In the rows, 128 means zero.
One turn sends every row of this set to another row. A few are shown first. Where does it send the rows asked after them?
Dadi: [144 149 111 153 126 134 110 139 139 130 154 106  99]
sono: [158 138 121 152 130 139 110 146 147 127 154 106 104]
mul: [ 93 156 147 135 148 114 100 117 145 129 126  99 113]
der: [151 109 121  86 141 118 128 149 112 120 127 122 132]
Fepop: [ 94 149 153 123 147 138  87 142 137 104 147 123 118]
Ziz: [ 99 118 147 115 133 131 136 112 128 108 123 160 116]
geda: [148 112 120  88 137 118 119 150 117 118 115 130 132]
motak: [149 113 123  83 143 133 116 150 115 132 127 123 133]
nila: [139  97 137 111 145 116 142 100 118 135 130 106 123]
Dab: [129  90 121 114 144 118 130  98 119 129 125 105 126]
Foge: [ 95 130 114 109 129 157 120 123 114 128 118 147 118]
lati: [ 90 113 134 120 135 133 144 123 148 126 119 154 127]
Mobi: [ 94 149 149 125 136 125  89 162 135 104 146 115 127]
beve: [106 133 112 117 130 147 125 123 143 138 109 156 123]
Zok: [143  96 119 109 147 120 132  99 116 127 134 106 129]
rab: [127 109 142 148 134 129 131 162 147 121 167  96 118]
fuda: [115 114 146 142 140 122 125 162 149 110 177 110 120]
duv: [116 109 148 149 130 122 128 168 150 117 156  99 116]
sel: [ 96 157 151 116 151 116  90 148 148 119 129 113 124]
rege: [149 137 118 157 129 140  99 140 151 127 144 106 104]
Zaro: [ 92 101 139 118 129 128 140 112 129 109 127 149 131]
sug: [140 118 107  84 143 125 118 150 109 120 134 130 133]
kag: [133 100 121 115 145 109 142  93 116 122 138 115 120]
Fisa: [101 152 143 153 129 118  99 110 134 117 137 101 106]
Sateb: [ 92 159 151 141 131 121 110 124 126 121 131 106  95]
Zek: [113 134 107 111 119 147 115 124 117 125 112 153 123]
dumev: [149 140 125 152 129 147 112 139 142 144 147  98 102]
vadi: [129 109 158 140 140 131 126 165 151 121 165 108 121]

dumev moves to motak
beve moves to sel
Mobi moves to Zaro
Now find these:
Dab moves to rege
sono moves to der
Fepop moves to Ziz
sug moves to fuda

One turn sends every row of this set to another row. A few are shown first. Where does it send the rows asked after them?
sof: [150 102 119 121 105 111 127 163 121 160 137 118 131 140 142  85 140 150
 132 141 128 118]
dinad: [135 142 124 109 111 124 143 152 149 158 143 171 138 112 120 108 125 156
 174 123 151 137]
Feb: [136 124 151 125  92 146 141 123 163 165 153 134 139 159 118 126 136 109
 129 101 133 144]
Suvon: [145 112 136 124  98 154 151 118 139 144 126 129 157  97 112 129 125 140
 124 179 117 129]
gevi: [116 130 127 160  90 107 128 138 124 144 125 123 125  95  85 114 113 127
 123 149 114 128]
naliz: [106  91 127 156 120 103 146 122 113 163 124 133 143 130 126 136 109 136
 143 134  94 128]
lifip: [118 125 135 130  98 156 148 105 140 173 154 126 117 161 139 135 146 121
 130 122 133 119]
losik: [118 105 140 168 100 127 126 113 146 131 114 147 145 104 155 142 149 150
 115 153 107 139]
zagap: [135 127 145 128 101 152 142 118 149 149 146 143 127 151 138 143 157 116
 144  96 101 117]
digo: [126 128 110 164  97 134 112 121 147 158 119 139 125 114 167  87 134 153
 106 150 120 121]
fab: [ 99 127 127 124 113 137 169 134 132 176 133 161 135 109 125 111 118 165
 168 126 149 130]
ruzov: [106 130 145 117  99 112 132 166 133 131 130 128 145 130 119 109 152 153
  96 145 104 138]
Dip: [123 120 147 116  88 156 162 118 148 147 129 127 134 140 111 127 132 118
 132  87 124 108]
muz: [123 144 133 118 111 139 134 126 128 171 126 160 129 104 141 127 130 158
 193 130 135 127]
Zin: [131 139 124 173 107 121 120 126 117 133 117 150  99  98 136  99 105 126
 120 126 131 111]
buro: [128 145 135 167 103 118 124 145 100 156 123 141 105 116 135  97 100 120
 115 111 130 119]
Nen: [132 120 136 158  90 104 138 154 109 138 142 131 128 105  86 137 125 131
 124 140 116 127]
nagis: [105 151 149 103 120 133 144 136 133 157 122 164 139 107 128 130 129 149
 180 125 130 141]
burog: [134 130 167 141  98 107 119 150 135 124 110 138 138 111 152 129 153 119
 110 142 142 152]
Suser: [164 143 131 139 110 112 120 127 124 161 110 144 139 114 156 134 107  93
 143 132 129 126]
vafol: [135 117 118 126 101 148 148 110 149 137 156 145 114 156 124 128 134 131
 132  98 133 101]
Sifov: [121 132 127 120 122 124 138 136 153 162 139 181 142 124 150 115 125 163
 172 116 145 146]
Kes: [125 115 138 168  97 138 118  97 146 138 118 154 149 112 148 149 115 149
 107 147 119 141]
Zosu: [133 131 103 162  88 136 112 125 142 170 116 138 137 115 149  95 118 154
 113 128  96 110]
bopos: [112 127 129 114 103 131 167 139 147 179 125 158 157 107 140 130 136 158
 168 131 153 135]
kizo: [125 138 140 109  93 155 124 104 145 150 146 123 116 155 105 123 122 121
 139 112 129 119]
Las: [139 115 172 123 133 138 132 135 101 109 128 151 113 121 136 114 118 137
 131 138 132 135]
tumab: [141 136 157 126  94 129 126 143 132 120 108 144 142 116 168 134 148 134
  96 138 147 131]
Ret: [111 128 140 131  97  97 138 171 139 130 112 128 141 113 117  93 145 135
 103 126 110 132]
pas: [127 133 123 120 126 134 148 134 158 147 114 160 157 130 152  85 108 131
  99 129 103 133]

zagap moves to Feb
Zosu moves to Kes
Now find these:
naliz moves to Suser
fab moves to muz
Zin moves to digo

